0: [ 97 160 111  94  88 171 154 130 127 136 179 126 134 152 144 135 163 157
 138 170  83 119 119 147  78]
1: [100 183  98  75  93 133 128 171 131 125 153 129 107 139 146 120 191 148
 166 155  92 135 105 130  95]
2: [ 92 164 112  81  97 123 127 169 134 115 127 122 103 123 136  94 192 144
 193 156  97 154 107 119 105]
3: [100 169 103  89  94 113 109 187 115 109 112 141  75 117 142  87 191 121
 184 150  84 158 108 109 101]
4: [ 83 153 103  73  92 107 108 181 110 104 114 126  75 106 137  86 209 120
 201 134  88 173  94 112 118]
5: [ 81 154 105  83  94  99 104 193 106  89 103 134  78  91 130  68 208 114
 192 132  82 152 101 108 118]
6: [ 99 156 102  82  90 107 111 188 100 103 103 128  78  96 116  81 206 103
 200 138  90 156 103 104 120]
7: [ 98 154 115  82 102 109 101 197 128 107  99 152  85 107 120  76 199 120
 193 130 100 157 111 111 137]
8: [ 85 132 124  79  92 112 117 180 108 114  98 139  89 106 148  95 196 118
 173 122 105 171 117 102 164]
9: [100 132 121  87 108 103 120 182 114 119  93 140  89  98 145  86 184 128
 182 127 110 169 122 109 168]
10: [ 95 138 118  91 103 104 119 192 119 106 108 141 104 111 145  88 186 130
 165 134  97 168 112  96 165]
11: [ 90 145 117  90  98 102 119 187 119 123  95 140  97 106 138  88 194 116
 169 127 112 168 118 106 169]
12: [102 150 136  87 117 116 123 179 121 139 118 131  88 120 129  85 189 113
 152 133 101 159 127 118 149]
13: [112 138 133  85 118 114 126 178 125 112 111 149  99 107 129  92 185 118
 145 122 124 161 129 127 174]
14: [107 137 140 111 123 125 121 177 139 133 127 145 100 135 131  87 179 115
 143 137  99 138 140 133 141]
15: [128 135 149 136 118 138 128 158 142 143 126 141 119 124 110  92 165 120
 129 129 120 134 160 146 147]
16: [131 125 152 136 133 136 139 151 138 142 134 136 123 127 125 109 154 132
 130 131 116 125 165 160 151]
17: [133 131 159 160 137 148 139 137 157 156 138 143 123 140 125 108 132 131
 104 134 121 110 169 166 130]
18: [140 119 156 163 142 148 142 125 154 150 150 132 146 137 117 119 112 134
  94 140 135 110 176 176 119]
19: [162 119 162 168 131 151 147 125 159 147 136 129 160 149 118 128 111 146
 103 130 131 119 168 172 136]
20: [163 120 163 164 145 145 129 117 139 121 138 131 163 162 125 146 116 139
  94 129 149 114 163 155 146]
21: [160 114 148 178 142 160 132 105 160 147 137 136 157 153 121 122 112 125
  93 118 143 107 165 168 132]
22: [142 124 148 181 136 166 142 107 133 147 130 131 156 169 125 140 117 130
  86 126 139 113 166 172 133]
23: [150 117 158 174 136 148 143 115 138 142 140 130 173 154 131 152 114 127
  87 117 154 118 161 163 127]
24: [156 118 148 177 143 140 149  95 144 143 135 125 173 161 120 141 104 132
  96 117 144 109 172 172 121]
25: [155 105 161 171 132 143 147  98 146 122 136 129 172 151 119 158 105 132
  90 130 144 113 174 161 154]
26: [171 121 157 161 136 130 133 105 146 123 135 129 179 141 106 155 108 146
  89 116 159 117 170 144 152]
27: [166 106 149 148 128 123 137  97 134 120 124 131 171 137 122 159 106 144
  95 125 153 126 164 145 164]
28: [159 109 145 142 125 129 133 121 139 119 118 125 176 136 127 156 103 143
 101 118 159 128 158 134 187]
29: [142 122 158 155 139 142 131 117 137 135 134 134 146 145 138 137 121 127
  95 126 146 120 162 155 153]
30: [147 110 155 153 142 146 139 129 147 142 128 139 165 154 124 136 123 139
 100 120 141 129 161 151 159]
31: [145 106 151 152 130 132 129 137 138 135 132 132 152 137 129 141 114 143
 117 132 153 111 158 143 173]
32: [145 116 149 155 130 137 134 131 145 119 126 131 143 141 113 126 116 139
 111 130 131 133 163 159 158]
33: [147 108 155 167 132 148 130 129 149 147 143 144 154 144 127 126 134 125
  99 130 137 122 160 154 146]
34: [150 122 158 162 136 131 136 126 148 135 129 144 147 149 126 134 126 146
 110 129 138 131 162 149 152]

[115 129 131 113 119 135 120 170 146 142 120 144 109 113 129 100 186 127
 144 129 103 131 153 131 134] 14 15 12
[162 107 157 180 139 128 156 100 136 134 139 126 177 166 124 155  81 136
  88 127 144 109 162 164 128] 24 25 23
[132 131 134 119 124 132 131 166 144 129 116 137 114 132 120 104 167 136
 126 125 124 141 147 150 147] 15 16 14
[ 93 137 101  75  91 123 120 160 110 101 115 121 127 120 154 126 160 149
 200 150  96 182  95  96 129] 2 10 4
[112 118 149 111 116 113 128 159 120 110 108 134 124 114 125 109 158 137
 158 132 125 165 121 121 197] 13 9 10
[116  93 111 150  90 183 140   6 125 114 182  95 192 166 104 255  33 154
  53 119  88  63 110 147  37] 24 25 23
[113  83 107 115  90 124 138   3 112  84 126  92 190 113  98 255  16 156
  51 108  90  49  91 103  54] 27 25 26
[124 135 137 125 109 129 126 156 140 122 125 148 118 123 121 118 158 126
 132 119 131 139 149 138 170] 15 16 14
[138 130 154 160 124 143 137 135 147 163 135 146 141 152 121 110 138 123
 106 129 129 118 167 168 123] 17 33 18
[104 153 122  95  86 192 140 118 136 151 196 132 139 166 142 150 141 160
 101 167  92 105 121 156  63] 0 1 17
[198 168 122 212 247 117 124 101 122 185 147 146 140 125 136  86  53  95
  93 113 209  57  84  93  67] 21 24 23
[ 83 124 101  80  91 124 130 165 120  96 132 122 129 125 157 143 157 161
 175 141  96 170 107 114 132] 2 10 1
[197 148 155 210 174 131 142 101 142 154 146 131 183 142 129 139  74 122
 107 120 176  90 131 131 108] 24 23 21
[154 119 150 171 140 148 130 118 151 137 131 136 151 152 125 132 114 131
  87 129 147 116 172 156 126] 21 20 23
[141 132 161 148 147 140 130 136 137 138 130 143 129 140 131 113 140 126
 113 134 114 121 166 153 155] 16 17 34
[159 102 159 154 135 111 132  85 136 108 128 124 192 141 124 176  83 136
  88 110 166 125 149 143 172] 27 28 26
[158 118 155 179 154 149 154  95 144 149 156 130 160 160 120 138 109 131
  82 134 131 100 170 187 111] 24 22 21
[154 131 145 178 146 151 143 110 157 130 137 117 166 162 115 159  96 133
  93 113 149 103 175 162 127] 24 23 25
[128 106 132 105 106 105 122 155 110  91  91 134 129 100 129 131 117 131
 149 120 138 167 117 106 234] 13 9 10
[102 173 113  75 102 165 146 132 134 128 175 132 123 137 143 129 158 183
 142 167  95 127 115 131  86] 0 1 2
[162 117 161 164 148 143 141  96 149 142 140 128 157 154 116 147 113 133
  89 123 139 109 166 162 119] 24 23 21
[161 122 161 167 131 141 145  95 146 151 136 123 172 161 112 151 106 125
  81 125 142 110 164 171 123] 24 23 22
[158 121 157 173 141 140 143  90 149 154 150 135 168 160 108 144 118 130
  81 125 134 107 164 170 128] 24 21 23
[205 160 120 198 255 104 107  63 115 188 139 147 104  90 132  82  24  84
  95 115 234  67  79  85  48] 21 24 23
[ 99 177 115  76  97 128 140 171 121 125 142 129  96 141 134  99 175 141
 164 159  96 135 113 139  74] 1 2 3
[144 123 156 149 142 150 137 132 160 151 136 138 129 140 130 114 140 135
  96 123 113 113 170 159 134] 17 33 18
[ 96 141 114  72  93 124 128 174 125  98 130 134 125 117 155 132 164 145
 199 157  95 168 107 102 140] 2 10 8
[101 133 110  73  97 124 135 159 121  97 132 125 130 122 156 143 164 160
 188 155  96 168  97 109 147] 2 10 1
[146 135 156 166 137 146 134 111 155 153 152 129 158 159 119 124 110 133
  94 139 129 109 170 172 124] 18 19 21
[134  99 142 121 118 101 132 113 129 110  97 126 144 116 134 145 103 136
 117 123 157 157 147 117 230] 28 31 27
[128 133 152 107 124 123 142 150 130 134 125 132 121 132 127 117 156 130
 118 137 121 140 143 141 178] 16 15 14
[133 109 147 133 126 127 128 148 133 126 122 129 143 127 130 130 141 133
 120 121 139 142 151 120 185] 31 32 34
[104 128 112 114  99 210 157  72 151 160 216 128 145 188 124 180  89 161
  84 162  97  85 117 170  48] 0 22 18
[122 130 147 144 134 153 145 151 150 144 146 134 125 149 113 118 151 124
 115 135 130 119 155 152 154] 16 17 15
[144 130 156 169 140 143 133 121 152 154 138 143 153 141 132 119 126 128
  94 130 136 117 168 167 144] 33 29 18
[130 127 150 139 133 139 138 150 142 142 129 144 127 143 128 111 150 139
 123 127 131 139 165 140 159] 16 15 34
[149 127 160 182 139 147 143  98 148 147 145 134 175 155 127 145 101 131
  85 119 139 101 166 182 121] 24 23 22
[120 131 132 108 116 112 124 184 116 121 125 145 102 121 129  92 172 124
 136 128 129 143 141 132 165] 13 14 12
[116  91 114 138  79 220 154  15 133 122 196 102 181 179 114 255  27 154
  58 123  94  72 107 150  41] 24 25 23
[171 108 145 191 145 154 144  89 151 140 137 122 184 168 104 156  96 125
  81 119 144  94 156 171 121] 24 23 21
[105 152 122 104 116 120 129 182 122 130 112 149  97 114 128  87 196 108
 155 124 103 154 131 130 139] 12 14 13
[159  99 136 143 123 104 152 107 133 101 105 116 175 118 127 166 100 144
 106 111 164 125 147 119 204] 28 27 31
[161 113 155 182 144 149 137  95 160 135 141 130 176 158 115 158  93 135
  75 132 137  97 161 165 115] 24 23 25
[107 152 131 104 118 142 117 164 124 144 124 152 109 134 130  89 198 118
 135 134 112 138 139 136 131] 14 12 15
